In the rows, 128 means zero.
A single turn carries every row of the set below to another of its rows. Some are shown first; where does it send the rows asked next?
Binis: [160 126 150 145 123 135 122 124 105 126  99 129 160 126 109 118]
gof: [174 136 156 143 125 145 126 136 102 122 113 120 153 136 120 133]
kos: [118 109 134 123 130 161 162 114 101 105 118 119 124  92 112 167]
Ziv: [106 139 116 125 127  97 141 154 130 144 176 139 114 153 150 109]
viso: [128 160 136  93 139 128 149 124 129  83 132 104 105 159 122 140]
gemu: [112 138 143 121 116 111 111 156 147 114 110 124 106 138 138  88]
par: [137 108 126 153 135 178 142 114 110  97 110 121 118 101 114 156]
rit: [113 140 140 112 119 109 104 163 139 109 127 122 115 126 119  89]
fem: [126 130 145 140 133 146 157 110 131 134 182 129 121 120 150 179]
dib: [111 159 122 124 148 100 142 146 151 127 173 127 112 128 161 114]
vuse: [140 129  72 122 150 135 146 135 101 131 116 112 103 137 141 146]
sapid: [106 127 118 117  96 110 109 150 118 112 118 120 124 143 119  91]
pag: [166 132 143 123 130 122 139 118  89 123 101 110 150 132 113 135]
Tabif: [130 152 131 121 143 102 138 148 130 161 175 145 127 148 145 122]
Fafes: [126 139 116 121 132 167 139 128  85 130  97 127 137 105 113 162]
pubuz: [ 68 118 110 121 117 126 158 127 149 109 163 130 104 112 127 129]
Pof: [122 144  84 118 141 131 130 155 106 101 109 106  98 128 154 119]
fimog: [132 143 126 127 130 162 152  99 137 138 144 116 122 131 116 191]
zapa: [155 132 130 134 134 117 119 132 110 160 105 127 144 122  93 123]
Bodi: [ 77 134 131 116 137 132 160 124 162  95 134 131  90 111 135 127]
Dopar: [122 144 112 160 130 117 104 110 128 165 144 151 145 108 141 124]
ros: [116 159 140  97 141 129 162 120 132  90 114 114 103 159 137 133]
Bizok: [143 139 144 157 153 154 159  98 122 119 166 139 127 129 143 167]
lof: [111 124 127 114  93 132  96 147 125 120 108 127 134 116 111  99]
Sav: [118 128  75 115 136 123 157 138  95 110 111 110 103 143 133 128]
gefet: [118 152 152  90 121 139 146  98 121 101 140 133 125 158 103 148]
ziso: [121 109 161 152 111 122  99 114 141 135 168 150 121 112 122 127]
Mazo: [138 136 158 142 138 166 161 106 126 122 156 137 134 136 131 178]
Fuz: [ 79 115  97 130 128 132 148 110 152 119 153 136 109  88 127 134]
mobu: [139 111 115 145 144 171 159 121 100 115 102 122 131 103 120 159]
minun: [103 149 134  92 121 127 172 115 118  95 145 119 120 161 115 141]
lek: [118 139  97 122 146 125 138 148 113 104  90 115  90 137 153 113]
nulon: [124 117 168 162 123 137 122 107 147 120 156 151 139 101 114 123]
Vodi: [ 77 135 119 114 139 134 147 119 147  84 149 131  91 102 127 128]
tupa: [148 120 119 177 147 133 126 144 110 145 135 143 139  95 148 118]
sukup: [113 106 152 164 121 150 119 106 152 127 158 154 125 104 119 139]
ruze: [144 117 106 163 135 110 105 125  95 144 127 139 134 106 149 114]
nobub: [146 124 122 177 149 123 119 126 115 156 144 155 139 119 149 118]
nunun: [102 154 135 128 144 108 145 150 154 132 154 138 101 137 171 114]
Votin: [103 126 145 143 131 144 114 102 139 141 164 167 108 111 105 155]

Bodi moves to ros
Votin moves to fimog
gof moves to tupa
Where do these go?
pubuz moves to minun
gefet moves to vuse
Pof moves to rit
pag moves to ruze
Mazo moves to mobu

A single turn carries every row of the set below to another of its rows. Some are shown first; where does it send the rows asked next?
ripu: [120 127 112  75 140 146 144 116 145 124 163 128  99 108  79 106 135 111
 105 195  75 114  84  90 133 149 115 137  81 104 170 138 167 108 126 126
 196 156 153 167 137]
pem: [155  82 170  97 114 153 165 115 121 115 145 126 126 141  84 115 139 167
 113  84  95 157  98  74 122 109 137 137 113 109 137 136 148 123 118 123
 205 148 116 127 152]
num: [153 129 116 115 126 149 146  97 125 130 150 155  89 146 104 128 120 124
 123 146 106 132 129  62 129 155 121 171 128 126 137  69 154 120 102 121
 147 162 136 130  95]
siril: [168 119 126  81 137 124 113 187 126 142 130 103 110  97  96  83 138  95
 103 129 123 100 120  92 100 156 126 140 121 136 122 101 153 158 124 116
 156 173 176 119 133]
Bibed: [145 111 113  96 129 126 147 154  85 161 126 110 165  99  70 109 132 124
 121 128 122 149 117 138 146 139 139 114 134  46 175  73 149 160 132 125
 184 145 145 151 139]
gofi: [144  81 168  98 128 142 172 102 106 108 139 129 114 127  66 105 135 140
 118  92  86 158  97  80 126  93 134 143 117  96 121 143 155 132 121 144
 200 154 124 133 158]
Boso: [138 119 115  60 135 138 139 111 162 128 165 113 123 104 102 100 141  95
 103 184  74 123  98  93 137 154 111 152  95 105 170 154 166 112 121 125
 189 157 143 164 135]
muba: [160  85 169 106 116 157 158  93 100 104 149 129 102 140  87 115 122 148
 113  95  95 150  99  70 109  98 148 136 129  82 136 134 141 132 124 142
 201 152 133 128 150]
voreb: [144 102 111 101 125 128 148 153 100 163 128  96 172 111  77 118 139 125
 136 121 113 152 130 148 130 130 153 123 118  56 152  77 141 168 117 128
 189 155 152 128 140]
mubeb: [148  94 108  97 133 129 152 167 100 159 126 105 155  90  71 125 132 149
 130 136 125 145 125 137 138 120 150 114 120  68 164  54 153 149 118 116
 194 158 149 133 148]
giz: [147 137 134  99 152 136 144 146 116 179 113 104 130  73  77  93  94 125
 144  67  90 114 123  55 129 126 135 149 124 108 164 118 136 105 153 143
 190 145 151 151 157]
sakiv: [136 142 134  74 141 130 137 148 112 171 119 107 124  90  79  91 106 119
 159  64  93 121 142  78 129 106 130 127 126 116 162 109 137 105 168 137
 203 143 159 129 150]
Lalog: [142  83 134 116 131 128 165 107 133 118 144 114  85 103 122  87 129 113
 143 122  97 140  90 102 160 121 120 128 130 111 189  85 139 125 159 114
 194  97 185 168 114]
Roda: [149  94 146 113 144 120 160  93 136 131 125 139  91 106 105  99 135 111
 145 132  92 157  85 113 172 119 132 134 129 109 184  82 144 116 157 106
 193 105 170 141 126]
bipok: [134 128 113  66 126 140 147 100 143 133 171 115 103  93  83 117 133 102
  85 185  79 110 109  96 131 157 129 152  75 101 161 137 166 134 127 115
 188 151 158 166 144]
Komat: [152 132 125 111 120 141 148 104 116 144 164 135  97 126 111 148 119 121
 145 145 109 122 120  60 135 150 126 187 131 103 125  63 151 110 113 112
 138 148 139 135 107]
Mive: [ 73 133 157  99 130 159 143 145 122 144 164 121  97  69 108  89  90 139
 155 138 118 107 129 102 110 147 127 110 127  99 139 117 132 139 122 138
 149 168 136 105 113]
getaz: [163 106 136  85 138 104 127 185 113 135 133  92  95 107  93  89 138 115
  97 119 111  96 128  99 115 167 132 134 129 124 116 105 140 145 101 115
 156 155 185 130 120]
sakav: [ 93 110 145  84 139 153 137 139 129 139 159 117  97  69 122  83  88 129
 166 161 118 110 140  93 115 127 128 108 125  92 141  98 141 119 113 157
 147 179 143 106 113]
kamod: [ 87 113 152  98 119 169 139 143 132 146 166 124 110  81 114  89  96 130
 155 154 121 101 125  94 117 156 136  98 109  86 143  89 130 126 126 146
 149 178 141 100 110]

Bibed moves to Mive
mubeb moves to sakav
Where do these go?
siril moves to num
ripu moves to gofi
giz moves to getaz

